One vector is turned by the same rotation once a step. Each row is the vector after some number of steps, and that number follows the row.
The counts run from 0 to 563.
[151 154  96 109 105 102 112 106 149 192  84 191 110 140 178 120 141 124
 168 138 157 107 122 108  76 142 176 121 110 128  65 108 148 120 129 104
 119 111 119 115 158 158 123 118 143 129 167 130  99 127 103  89 143 106
 117 143 142 108 119 131 158  95 166 128 108 129 151 162 128  95 127 102
 115 125  96  81] => 215
[113 104 129  74 137 119 102 121  90 116 129  88 118 121 131 158 139 149
 127 117 128 118  99 189 104 127 109 164 118  94 131 110 122  96 165 134
 112 147  83 144 113 110 107 153 109 144 145 102 100 114 107 152 159 116
  86 112 167 130 159 106 148 195 149 138 150 164 124 102 164 108 170 168
 122 107  83 177] => 171
[123 145 166 101 134 128 164 141 148 166 135 139 101 127 149 148 130  77
 160 153  95 184 122 107 115 140 140  96 140 176  74 177 134 165 107 135
  93 127  95 120 137  98 107  67 132 113 148 157 124 118 127  96  78 128
 173  86  81  99 106 114 105 107 123 142  95 135 123 154 111 140 123 122
 122 141 108  74] => 144
[109  78 123 170 111 192 155 151 129 108 154 105 151  99 109 172 150 122
 114  54 111 141 145 112 132 106 132 120 164 157 132 126 114  83 131 123
 133 176  59 144 125 104  81 155 136 141 158 102 155 166 115 110 128 129
 142 157 161  94 124 140 150 142 135 118  99 147 122 111  91 151 131 121
 126 150 150 129] => 182
[145 137 121  94 106  82 145 120 131  96 170 150 169 152 106 117 121  93
  88 133 109 150 179 154 119 159 108  98 147 145 113 165 108  62 113 121
 122 149 135 157 116 111 155 123 114  64  65  99 125 142 126 154 111 174
 129 136 135 163 103 131 128 111  88 117 169 151  79  99 156 137 152 158
 151 124 135 129] => 298
[135 140  54 102 183  81 116 139 139 104 166 114 149 125 130 151 134 174
 126 168 129  98 130 166 144 119 102 150  97  94 155 119  90 122 133 150
 109 172 159 153 114 143 135 144 108  89 109  77 126 145  90 173 153 155
 126 122 119 103 146 150 149 142 121  94 166 144  91 134 123 108 140 153
 121 127 132 187] => 232
[123 129  95  68 128 118 115 131  81 100 135 201 142 162 135 126 133 120
 137 181  98  77 143 186  95 123 109 130 104  97 142 106  99 136 164 122
 118 169 121 139 158 124 165 169 122 114 168 109  82 126 120 154 167 188
  89 103 128 148 165 135 140 144 131 120 142 141 116 105 128  93 138 143
 146 120  91 155] => 102
[137 119 134 138 165 145 104 134 136 133 161  93 167 162  96 105 168 147
 140 160 122 118  78  98 165 147 129 104 128 123 163 163 162 162 120 118
 174 142 171 118 103 185 141 153 131 153 106 146 140 109 174  91 120 113
 112 115  90 170 118 125  97 184 139 103 162  60 159 148 136 157 134 136
 130 122 175 126] => 263
[135 164 115 158 145  59 174 126 132  72 159 113 124 118 123 119 124 128
 103 105 151 154 172 174 123 130 107 177 145 112 101 122 128 110 150 103
 101 158  94 156 151 160 169  93  94 100 135 101 131 127 111 108  88 110
 122 157 170 118 177 164 101 146 110 139 168 130 188 102 147 174 119 180
 116 122 134 111] => 49
[164 144  85 161 131  72 151 165 127  91 172 133 131  92 143 123 113 157
 103 134 121  99 162 171 166  94 103 151 102 111 159 107  88 150 139 136
 122 178 111 131 138 130 145  97 106  92 132  76 140 147  79 173 155 163
 136 146 124 104 163 178  94 109 148 130 149 141 145 145 108 154 129 120
 115 127 126 107] => 492
[125 171 145 160 183 123  89 141  98 124 139  81 124  89 162 168 154 165
  97 122 141 122 110  84 154 119 112 165 116 105 188 145 166 161 141 115
 143 136 158 112  78 155 162 120 160 145  88 122 123 100 123 135 141 103
 127 158 107 143 129 129 116 151 130 129 142  97 149 101 129 112 111 168
 121 151 150 159] => 126
[101 145 157 157 164 148 184 197 125  89 138 117  84 100 136 126 128 121
 139 128  95 135 149 167 135 139 111 119 152 116 152 138 131 150 157  90
 153 181  90 118 134 127 131  98 109 150 180 127 125 100 133 102  99 144
 125 121 102 144 157 145 102 153 184 171  94  96 188 108 105 173 106 117
 114 138 108 125] => 249
[143 134  96 172 130 106 168 187 118  93 119 103 130  83 134 137 127 130
  64  89 119 149 154 161 153  95 129 171 121 142 167  87 135 113 153 115
 109 146  61  98 114 123 151  98  88 115 122 106 138 153  93 134 121 134
 112 152 158 109 169 137  91 128 110 164 162 132 183 122 137 151 141 143
 118 133 112 112] => 51
[118 145 141 115 162 167 111 161  68 125 139 130 128 117 119 137 160 124
 128 164 110  98 125 186 141 135 125 126 145  94 189 122 136 121 185 119
 145 143 133 107 118 163 174 134 128 137 181 111 116  84 125 111 134 142
  68 117 129 183 166 120 129 153 105 137 138  92 144  80 148 111  98 150
 118 124 127 186] => 506
[146 138 127 130 106  96 145 130 110 123  80 188 123 136 137  80  79 113
 176 127 141 113 125 161 147 133 145 112 153  89  96  99 131 108  94 144
 126  81 102  95 182  78 106  92 136 121 143 140  92 140 107 150 140 141
 145 126 144 122 138 136 108  90 132 186  79 136 127 177 116 123 165 113
 130 139  85  97] => 350
[122 156 157 154 144 163 143 154 115 117 112 153 117 105 117 113 126 105
  88 118  83 145  91  55 181  98 106 187 146 161 197  96 163 131 118 133
 138 136 133 123  91 147 171 120 142 141  97 151 119 179 126 121 121 136
 128 134 135 125 109 131  62 144  83 142 154  97 141 167 123 118 145 158
 160 146 143 122] => 196
[104 122 159 142 165 130 171 170  92  81 178 129 114 114 131 145 137 126
 151 145 111 132 144 199 135 123 100 119 135 103 136 141 122 164 166 108
 136 177  83 123 155 154 146  98 108 157 199 106 128  94 128 103 104 135
 120 128 117 136 170 165  97 148 161 143 121  95 174  92 111 179  91 150
 113 142 117 139] => 248
[119 139 129 147  94 131  94 103  94 148 113 191 146 148 110  81 139 101
 127 162 137  98 100 113 118 119 110 182 159 150 202  85 171 163 163 113
  98  98 160 136 108 134 179 165 149 137 108 168 124 121 125 101 135  87
 110 132 149 111 152 134  75 130  67 117 163 123 128 144 138 101  91 147
 147 142 127 121] => 201
[106 129 133 109 160 182 131 154  92 136 177 122 122 130 125 133 155 133
 126 178  87 101 120 172 147 137 110 126 123 104 176 137 125 133 167 120
 169 175 108 106 125 162 167 136 117 127 179 101 108 107 136  89 127 139
 112 103  93 184 168 122 113 171 119 148 128  90 138  84 138 127 117 134
 118 110 120 175] => 507
[137  82 166  69  90 129 123 145 103 129 149 154 157 168  99 137 140  91
 130 136  86 103 154 137 125 127 159  44 120 147 107 150  87 147 121 123
 107 138  67 123 166  38 124 122 110 113 116 151 129 158 130 162 124 176
 134 120 126 126 121 120 113 113 106 140 106 149 109 152 115 125 145 134
 121 113  90  92] => 547
[109 117 131 188 112 147 161 110 117 106  93 166 146 115 116  91 105 102
 127  76 132 154 131 112 115 136 136 138 195 133 122  96 164  94 136  77
 110 143 106 128 132  98 133 160 144 130 122 179 125 123 134  69 103  92
 136 125 194 125 134 124  92 139 106 161 117 129 173 134 119 157 107 149
 112 144 146  95] => 450
[133 108 154  96  90  89 115  74 130 105 167 156 141 152 150 158 123 104
 173 122 149 155 142 119  76 143 129 114  98 124  53 159 135 130 100 124
  72 126 123 151 166 105 118 128 152 128 132 130 107 135 116 151 147 121
 127 116 112  74  88 136 150 128 184 118  91 159 111 110  94 130 147 145
 136 140 114  74] => 283
[137 116 135 117 160 160 113 131 155 183 157 117 122 136  81 143 156 133
 155 167 106 125  64  64 202 110 116 146 145 169 182 143 119 143 121 161
 127 100 157 136  93 191 124 144 122 137 147 115 155 147 105 120 129 103
 133 145 114 108 115 153 116 139 100  90 158 119  99 177 116 134 135 142
 152 147 144 140] => 332
[114 149 114 185 131 148 104 117 139 124 108 104 106  88 173 145 117 136
 135  90 120 164 122  92  95 129 126 141 143 158 176 153 165 128 119 114
 102 140 185 149  68  98 119 144 155 130  71 164 135  76 131 114 124 113
 143 125  85 126  92 103 124 126 124 118 107 111  99 109 110  78  71 110
 123 131 154 155] => 130
[142 159 143  85 134 111 136 120 165 176 116 164 124 164 146 101 151  73
 129 168  91 170 108 125 104 175 149  87 138 169  86 160 158 134 109 118
 120 128 150 121  94 122 151  95 142  94  87 164 106  94 145  92 105 148
 137  86  89 162  93  85 115 107  94 123 139 108 107 153 143  82 125 120
 114 102 113 112] => 404
[175 191  73 145 168  38 142 144 132  87 114 162 107 122 145 137 103 156
 126 142 145 121 151 166 122 141 128 179 138  70 122  96 112 117 139 112
 102 140 145 127 157 133 134  75 112  88 133 108 118 130  81 166 127 133
 115 157 159 101 173 151 149 109 142 129 135 164 134 117 128 128 144 157
 121 161 114 143] => 490
[ 88  81 159  94 136 147 150  98 102 104 196 106 136 142 101 171 146 151
 148 103 149 137 147 160 103 133 111 133 147  90  88 149 119  77 145 133
 117 166  89 169 152 138 116 147 123 167 173  98 126 131 116 118 121 101
 111 137 151 108 145 137 172 186 159 126 120 141 130  80 144 149 138 164
 141 131 131 149] => 178
[191  98  82 160 122  62  85 124 138 103 131 153 143 150 111 118 124 156
 175 167 144 103  85  98 149 106 127 149 112 107 148  96 111 146 111 148
 110 105 162 122 146 150 121 146 117 112 133 131 129 148 106 142 173 118
 118 129 146  80 136 179 102 110 178  95 139 152 120 187  80 141 143 132
 151 151 132  97] => 87
[204 123  84 117 133  54  95 145 163 134  92 123 149 143 121 141 164 138
 119 173 117 138  94 141 146 134 155 119 103 102 120 107 112 130 131 139
 123  83 121  79 121 154 136 132  91  86  83 133 141 106 132 149 154 147
  87 128 158 120 153 136  98 120 157 121 184 153 163 168 154 140 161 129
 126 102  91  79] => 156
[150 160 139 105 126 116  86 148 120 182 121 138 127 148 116 147 158  92
 119 201  83 113  83  86 152 123 154  89 128 172 166 147 143 185 146 137
 142  96 118  86 104 140 159 111 142 114 107 163 143 114 140 135 121 163
 106 126  92 147 120 110  88 109  79 122 157  97 116 147 141 119 122 138
 132 125  97  92] => 401
[116 147 122 164  97 122 119 105 129 130  96 183 125 136 123  78 106  87
 123 137 152 122  98 108 103 136 125 182 164 159 181 102 167 115 139 105
  89 106 182 156  99 132 158 161 118 130 105 186 117 107 133  89 122  94
 120 134 141 119 120 127  89 134  81 125 147 109 117 133 142  95  87 131
 160 118 139 121] => 200
[153 167 141  93 120  59 138 163 174 103 132 137 111 126 117 139 157 122
  96 133  95 115 164 125 102 159 133 119 106 152 125 143 105 140 151 118
 120 157  97 181 127 133 124 126  71  99  65 108 138 147 124 184 117 173
  99 155 142 113 132 167 121 117 155 117 183 141 127 110 146 145 177 139
 140 109 130  88] => 294
[157 141  93  89 146  65  86 125 146 153  93 101 127 144 140 143 152 161
 155 143 158 118  99 172 124 135 181 114  74 100  81 103 131 160 137 130
 102 107  88 122 126 128  99 112 105 118 104 153 110 101 125 146 136 104
 126 110 158 113 161 119 132 146 144 142 132 158 175 150 161 121 153 127
  82 115  95 102] => 415
[160 142  80 158 132  87 131 175 126 122 118 141 141 112 130 146 111 154
 134 120 130  96 164 140 162 102 169  99 119 100 132 113  88 147 106 144
 118 130  83 119 161  73 113  98 119  86 125 117 152 172  63 183 139 143
 166 162 160  66 159 148 148  61  86 124  89 164 113 191  93 137 147 129
 108 144 105 130] => 486
[123 102 163  75  90  98 101 157 114 118 118 170 149 153 111 169 152  94
 136 161  82  83 130 141 112 117 157  84 108 146 135 125  94 185 172 135
 108 127  46 124 148  72 111 124 117 121 120 157 129 144 127 176 139 183
 124 114 147 106 148 122 108 121 120 126 133 161 127 146 125 127 166 142
 138 119  68 100] => 546
[136 117 152 147 179 144 125 140 137 137 148  80 135 130 121 130 136 176
 176 137 146 126  91  78 182 134 144 112 118 109 123 151 155 175  79 116
 160 132 135 111 127 155 107 113 143 180 111 153 153 138 144  99 117  69
 159 128  99 128 104 147 107 150 174 128 109  75 160 170 104 173 132 131
 121 157 166  99] => 523
[151 146 111  96 126  61 118 118 140  78 117 176 100 152 132  75 111 125
 154 166 131 111 130 148 106 149 102 158 121  98 139 118 105 120 112 143
 117 126 188 180 155 120 137 136 110 115 110 115  95 129 125 155 156 168
 101 106 106 113 128 168 106 121 187 124 155 136 103 148  98 120 152 105
 156 135 127 120] => 94
[ 91 147 114 120 177 136 117 132 111 111 116 150 155 132 130 146 121 164
 131  89 156 104 149 133 102 150 150 131 146  82 137 127 150 100 158 104
 126 158 143 174 106 110 125 144 158 148  93 132 135 113 138 122 119  87
 140 148 170 152 124 115 194 156  92 121 103 127 102  92 131 113  99 159
 109 154 173 212] => 375
[108 171 133 111 182 108 143 172 101  75 123 132  87  98 141 158 112 157
 143 139 117 127 149 217 123 125 121 171 127  89 174 108 107 155 178 125
 110 160 116 163 108 120 128 115 110 121 140 120 112  88 110 147 113 130
 131 108 120 115 184 132 137 148 117 141 114 145 131  95 128 105 106 163
 117 151 105 193] => 240
[ 80 169 200 110 170 145 104 124 110 148 161  86  91 124 146 159 145  98
 148 162 104 128 106  97 134 125 121 141 111 159 191 168 155 171 131 142
 104 135 158 164  83 143 125 106 143 150 112 154 131  90 129 132 103  89
 151 115  67 110 119 134  90 148 121 117 131  87 115  98 119 108  91 151
 137 142 127 137] => 134
